128 stands for zero in the data rows.
Each row below has a hidden score, from 0 to 15, with 7 about the middle. What is it?
[113 134 117 113 113 111 136 131 137 106 145 141] -> 5
[124 126 131 106 124 125 132 127 125 111 145 143] -> 7
[ 97 143 129 107  98 108 126 141 125 117 142 141] -> 4
[114 134 121 108 109 103 138 132 126 115 142 143] -> 5
[138 126 138 140 131 136  92 133 123 139 118 104] -> 8
[ 82 154 127  84  89  77 143 134 136  88 149 156] -> 2
[127 129 121 146 129 141 137 130 132 156 104 115] -> 5
[131 125 129 132 128 123 117 139 128 139 111 121] -> 7
[196  74 124 128 182 165 117 116 132 121 133 124] -> 15
[106 156 131 103 111 103 154 128 133 110 141 144] -> 3
[158 102 131 171 154 171  90 132 122 182  85  80] -> 11
[131 130 128 132 129 132 106 127 136 122 136 119] -> 8
[145 113 122 156 147 147  92 125 123 162  96  91] -> 9
[132 118 138 123 140 130 122 131 130 120 142 131] -> 9
[134 126 126 152 143 136  88 138 126 155  98  95] -> 8
[115 150 129 122 104 126 151 129 136 124 138 141] -> 4
[147 111 131 148 142 139 112 125 127 153 101 108] -> 9
[123 136 131 131 122 123  69 129 120 139 119 101] -> 8
[111 135 126 108 101 115 158 118 126 148 115 132] -> 2
[102 133 125 100  98 101 157 126 128  93 154 163] -> 4
[ 59 179 136  61  58  51 142 120 135  66 180 180] -> 0
[127 134 132 136 128 120 125 130 123 129 124 123] -> 6
[255   0 144 238 255 255  38 136 107 255  16   3] -> 15
[138 126 130 113 151 128 145 128 132  99 167 153] -> 9
[ 82 171 127  51  83  73 190 129 142  46 196 208] -> 1
[149 109 124 162 149 157 105 133 121 159 108  99] -> 10
[120 143 132 150 121 131 120 127 118 169 102 103] -> 4
[162 118 133 151 161 147 129 133 133 135 119 121] -> 10
[134 115 133 135 134 141 113 135 126 137 133 115] -> 9
[145 131 133 132 148 142 112 144 124 143 114 111] -> 9
[152 111 129 114 145 134 149 124 129 120 151 149] -> 9
[122 133 127 123 130 119 125 133 128 124 141 136] -> 7
[ 73 173 134 131  86  92 130 120 119 169  91 108] -> 0
[152 112 131 186 144 163 102 128 117 174  82  81] -> 9
[152 114 125 139 155 146 132 133 126 135 121 116] -> 10
[110 146 127 115 108  99 137 141 133 112 141 146] -> 4
[137 124 139 169 134 148 113 118 126 184  94  91] -> 6
[136 121 126 121 132 137 146 132 131 125 131 140] -> 7
[152 119 119 139 152 143  89 130 124 167 111 100] -> 10
[139 118 130 135 141 140 114 123 124 143 122 115] -> 9
[156 107 115 174 160 180 115 138 126 130 130 114] -> 12
[146 118 125 157 143 150 104 126 130 158 107  95] -> 9
[105 152 128 114  95 116 147 122 141  96 160 154] -> 4
[120 142 136 116 126 116 141 129 128 141 121 130] -> 5
[130 120 124 119 135 131 130 131 140 109 147 142] -> 8
[137 118 126 112 133 129 148 127 124 114 135 137] -> 8
[128 132 128 119 130 120 138 128 132  98 157 151] -> 8
[141 119 137 158 140 149 100 136 129 189  83  83] -> 7
[155 109 119 161 158 159  90 144 116 173  93  90] -> 10
[140 113 124 136 149 146 109 130 131 143 127 108] -> 10
[134 125 119 136 133 133 127 125 123 143 121 117] -> 7
[ 88 153 126  78  84  84 138 121 125  72 180 170] -> 3
[117 133 120 123 117 117 133 121 132 133 136 127] -> 5
[106 145 133 139 102 124 147 125 122 145 117 125] -> 2
[124 139 118 124 117 125 139 129 127 116 124 139] -> 5
[128 124 125 131 133 121  97 125 126 144 109 110] -> 7
[ 92 147 132  87 103  82 131 118 134 114 136 144] -> 3
[ 74 165 132  73  68  69 155 127 141  75 180 181] -> 0
[166 100 136 170 157 164  95 126 116 161  91  91] -> 11
[145 123 131 143 141 148 124 138 129 135 126 123] -> 9
[161 117 138 153 163 150  99 132 125 146 110 105] -> 11
[113 152 130 104 116 106 151 128 129 107 146 154] -> 4
[140 133 133 153 141 135 101 120 119 156 118 100] -> 8
[109 149 122 123 108 109 128 124 126 103 147 140] -> 5
[ 70 164 121  84  75  70 157 133 141  86 168 170] -> 0
[  0 222 125   0   5   0 255 130 150   0 225 255] -> 0
[150 116 126 144 154 154  99 125 119 148 124 105] -> 11
[255   0 123 255 255 255   0 130 110 255  15   0] -> 15
[157 120 129 103 157 130 110 118 139  89 161 146] -> 12
[117 127 122 143 121 135  71 129 129 141 116  98] -> 8
[234  53 127 237 210 214  57 136 106 255   0   0] -> 15
[101 135 134 125 104 124 155 122 122 113 146 146] -> 4
[117 130 125 118 130 121 132 119 125 120 133 135] -> 6
[127 124 133 129 131 129  78 119 142 128 120 115] -> 9
[117 130 128 127 115 123 117 140 133 122 137 123] -> 6
[160 113 120 171 147 160  91 131 118 200  74  71] -> 9
[114 138 121 114 115 106 144 128 125 115 134 141] -> 4
[142 122 128 149 142 154 118 118 116 154  96 105] -> 8
[125 124 121 159 126 146 118 114 115 156 113 107] -> 6
[ 70 179 127  72  66  67 172 128 143  54 173 191] -> 0
[122 132 111 102 121 106 129 133 129 129 125 129] -> 5
[113 139 125 122 114 126 149 123 135 111 143 143] -> 5
[127 133 127 126 129 123  67 125 127 128 132 101] -> 9
[156 117 124 139 150 144 100 127 124 148 104 105] -> 10
[117 145 129 112 117 112 139 132 130 126 123 134] -> 4
[ 94 157 124 107  94  93 133 122 129 114 138 144] -> 2
[106 148 130  85 103  97 162 130 135  89 158 166] -> 3
[105 148 132 125  91 119 130 122 141 127 136 136] -> 3
[111 161 127 184 111 148  44 127 123 176  81  64] -> 5
[134 120 125 147 141 143 175 130 124 107 142 148] -> 7
[138 113 118 144 138 143 186 122 126 141 115 138] -> 6
[127 136 134 139 130 126  87 127 127 138  99 100] -> 7
[122 129 129 115 133 125 134 128 131 102 152 145] -> 8
[ 95 143 137 119 100 109 134 128 131 128 123 129] -> 3
[134 131 140 136 140 132 126 124 129 128 111 122] -> 7
[108 147 124 113 115  95 132 124 129 146 113 127] -> 3
[135 116 123 140 135 147 115 129 130 146 113 115] -> 8
[121 136 122 104 121 108 155 136 125  94 155 150] -> 6
[155 109 129 136 155 149 130 129 133 114 148 139] -> 11
[255  13 126 255 255 255  13 123  99 255   0   0] -> 15
[115 145 120 117 122 117 136 122 127 105 147 145] -> 6
[160 108 120 150 163 158 104 128 129 139 119 108] -> 12
[ 78 162 131 123  89  88 138 119 125 129 123 134] -> 0
[101 149 130 113  96 110 152 125 132 103 155 156] -> 3
[133 129 127 132 136 141 100 127 127 157 104 104] -> 7
[104 150 126 154 110 115  98 127 123 143 112 101] -> 4
[148 119 127 146 150 148  96 123 120 141 113 106] -> 10
[159 109 129 138 156 146  98 128 125 145 110 104] -> 11
[ 74 163 125  82  87  73 121 119 140  99 157 151] -> 1
[138 130 126 129 146 134 132 130 129 108 138 136] -> 9
[157 113 125 156 154 155 114 134 118 156 107  98] -> 10
[116 137 139 122 125 119 158 126 131 137 118 141] -> 4
[103 145 141 126 111 117 137 136 124 119 127 132] -> 4
[121 122 128 128 114 119 127 125 130 127 126 132] -> 6
[ 93 149 129  79 104  86 183 126 138  61 171 188] -> 3
[123 133 133 128 126 129 109 123 147 115 135 129] -> 8
[ 94 152 130  23 104  49 201 125 141  54 193 207] -> 2
[130 124 127 159 141 147 103 129 124 145 114 103] -> 8
[162 102 132 160 158 163 102 128 109 180  90  86] -> 10
[ 97 145 122 130 112 113 124 128 128 140 127 121] -> 3
[ 87 163 134  88 103  86 168 134 132  78 165 175] -> 2
[ 64 184 125  66  66  68 166 126 125  78 177 179] -> 0
[120 128 127 123 132 118 163 133 114 128 139 142] -> 5
[ 43 185 123   0  46   0 161 134 134  70 171 196] -> 0
[211  65 133 144 200 167  72 134 117 180  82  77] -> 15
[107 150 122 116 103 112 108 130 124 130 132 123] -> 4
[104 140 135 108 112  99 146 128 131 110 137 144] -> 4
[186  80 124 133 179 166 161 123 141 102 134 149] -> 14
[136 125 136 140 144 142 124 130 133 129 128 127] -> 8
[152 108 122 158 151 149 109 121 129 141 120 107] -> 10
[119 131 134 131 124 131  89 130 121 112 138 114] -> 8
[139 120 122 116 135 124 146 128 138 110 140 147] -> 8
[137 121 133 131 135 131 119 125 122 133 129 124] -> 8
[109 136 127 113 127 113 137 131 131 101 150 150] -> 6
[121 136 131 140 113 123 135 140 134 123 139 124] -> 5
[132 127 122 137 129 132 104 131 122 140 111 118] -> 7
[126 127 130 131 126 125 140 132 123 131 131 131] -> 6
[122 122 134 129 131 130 135 135 125 127 122 126] -> 7
[127 123 120 121 128 123 117 138 130 120 133 127] -> 8
[120 141 138 109 119 124 135 129 129 125 134 138] -> 5
[142 119 120 148 144 147 114 128 135 148 113 111] -> 9
[137 131 128 150 129 142 109 128 117 149 108 106] -> 7
[131 131 123 112 134 130 136 127 119 126 132 139] -> 7
[255  27 140 255 255 255  14 123 118 238  32   6] -> 15
[136 121 131 122 126 136 137 115 139 106 138 148] -> 8
[125 132 126 120 136 127 136 126 132 102 143 143] -> 8
[119 133 120 138 118 128 105 128 114 157  91  96] -> 5
[136 120 136 129 136 127 105 132 125 176 113  99] -> 7
[109 134 126 124 111 122 154 142 142 106 141 146] -> 5
[144 119 126 147 141 124 114 117 131 147 108 109] -> 8
[129 124 121 142 128 132 114 135 122 149  99 108] -> 6
[139 117 127 130 138 139 140 135 129  92 156 147] -> 9
[131 125 126 164 123 161 152 134 138  79 165 155] -> 9
[150 118 127 162 147 146 109 135 125 159 101  99] -> 9
[152  98 126 126 154 144 137 129 137 104 144 139] -> 11
[ 99 150 132  95 106  95 153 129 140  67 179 178] -> 5
[141 120 126 190 135 168 116 129 124 174  99  92] -> 8
[ 85 165 140 128  82 105  92 122 123 150 120 112] -> 1
[142 121 122 153 147 148  93 130 126 188  77  79] -> 8
[122 130 126 115 115 119 138 124 140  96 162 157] -> 7
[124 139 124 117 121 122 165 125 133 132 127 144] -> 4
[174  96 116 124 170 155 110 123 128  91 151 144] -> 15
[255  20 139 224 252 237   0 131  98 255  22   0] -> 15
[132 123 127 134 139 133 153 137 129 115 150 144] -> 8
[110 139 128 109 108 117 126 119 135  71 167 160] -> 7
[105 136 126 122 111 115 128 116 124 145 116 123] -> 4
[136 120 131 141 141 132 152 130 132 122 133 136] -> 7
[123 137 126 115 130 117 131 118 132 133 117 131] -> 6
[118 136 124 111 120 107 141 126 134 102 158 155] -> 6
[117 136 133 106 126 116 144 120 134 115 149 147] -> 6
[189  90 130 210 183 221 140 127 118 148 109 100] -> 14
[113 144 138 131 113 129 142 127 132 102 153 150] -> 6
[122 142 119 130 115 120 114 113 135 109 150 136] -> 7
[141 116 138 149 142 142 108 127 131 151 114 109] -> 9
[111 134 133 131 103 121 138 128 138  94 159 148] -> 6
[125 131 125 121 129 120 146 125 130 102 149 150] -> 7
[ 96 146 128 105  98 102 146 131 139  87 149 157] -> 3
[106 151 129 109 104 111 179 145 138  86 171 168] -> 3
[118 138 135 139 132 117  98 128 125 155  97  95] -> 6
[  5 214 139   0  11   0 255 130 139   0 228 255] -> 0
[120 129 130 159 112 145 113 128 130 134 125 118] -> 6
[110 142 118 124 116 122 135 125 136 112 144 134] -> 5
[110 138 128 113 108 118 150 129 125 110 143 146] -> 4
[118 141 126 110 129 118 149 123 128 113 130 148] -> 5
[ 93 157 121  50  82  72 157 117 130  64 175 192] -> 2
[135 136 121 165 126 152  97 126 121 167 100  91] -> 7
[141 121 132 145 154 150 126 123 138 111 143 136] -> 10
[142 121 127 159 139 156  92 123 129 166 105  96] -> 9
[121 125 129 183 129 163  53 131 123 157 105  76] -> 9
[151 111 121 156 149 166 108 129 127 160 113 102] -> 10
[131 121 131 126 117 129 144 127 122 108 141 139] -> 7
[165  91 124 161 164 170 182 135 124 119 139 142] -> 11
[146 114 126 165 139 153 107 133 129 158 103  98] -> 9
[102 145 127 128 112 112 176 128 126 140 128 138] -> 2
[132 133 119 124 135 131 125 132 132 123 138 130] -> 8
[ 47 194 128  88  52  74 171 120 140  94 160 169] -> 0
[126 130 126 135 126 135 194 129 130 134 137 146] -> 4
[103 146 138 124 108 107 137 128 127 126 141 133] -> 3
[104 147 128 122 100 111 155 127 134 127 129 138] -> 2
[113 133 131 146 114 132 125 125 117 145 109 112] -> 5
[152 110 130 130 156 148 129 129 131 118 136 135] -> 11
[ 96 146 141 114 110 113 141 127 131  97 155 148] -> 4
[190  84 127 135 188 163 110 131 126 127 127 125] -> 15
[171  94 130 162 171 160  99 129 120 176  91  85] -> 12
[145 109 125 162 142 154  94 134 125 150 111  97] -> 10
[125 124 125 153 133 135 113 128 130 156 127 109] -> 7
[119 133 123 133 125 133 141 125 126 136 131 127] -> 6
[128 133 130 143 128 124  68 122 134 149 101  98] -> 8
[158 104 125 109 155 131 188 123 132 120 137 156] -> 9
[146 121 123 136 148 137 121 135 121 140 124 118] -> 9
[135 135 127 129 136 126 115 133 136 142 119 118] -> 7
[144 117 126 149 147 155 115 136 124 154 110 101] -> 9
[147 110 136 154 142 145 119 119 131 153 107 104] -> 9
[128 138 136 120 128 117 141 126 129 123 129 134] -> 6
[170  99 136 146 167 156 122 123 133 109 133 129] -> 13
[188  86 125 129 188 157 103 127 140 115 131 125] -> 15
[124 134 120 139 118 125 105 118 126 142 122 119] -> 6
[117 147 136 106 115 115 154 123 127  99 146 159] -> 5
[132 123 123 127 135 125 152 125 124 124 118 134] -> 6
[136 113 120 119 130 120 143 131 134 109 143 145] -> 8
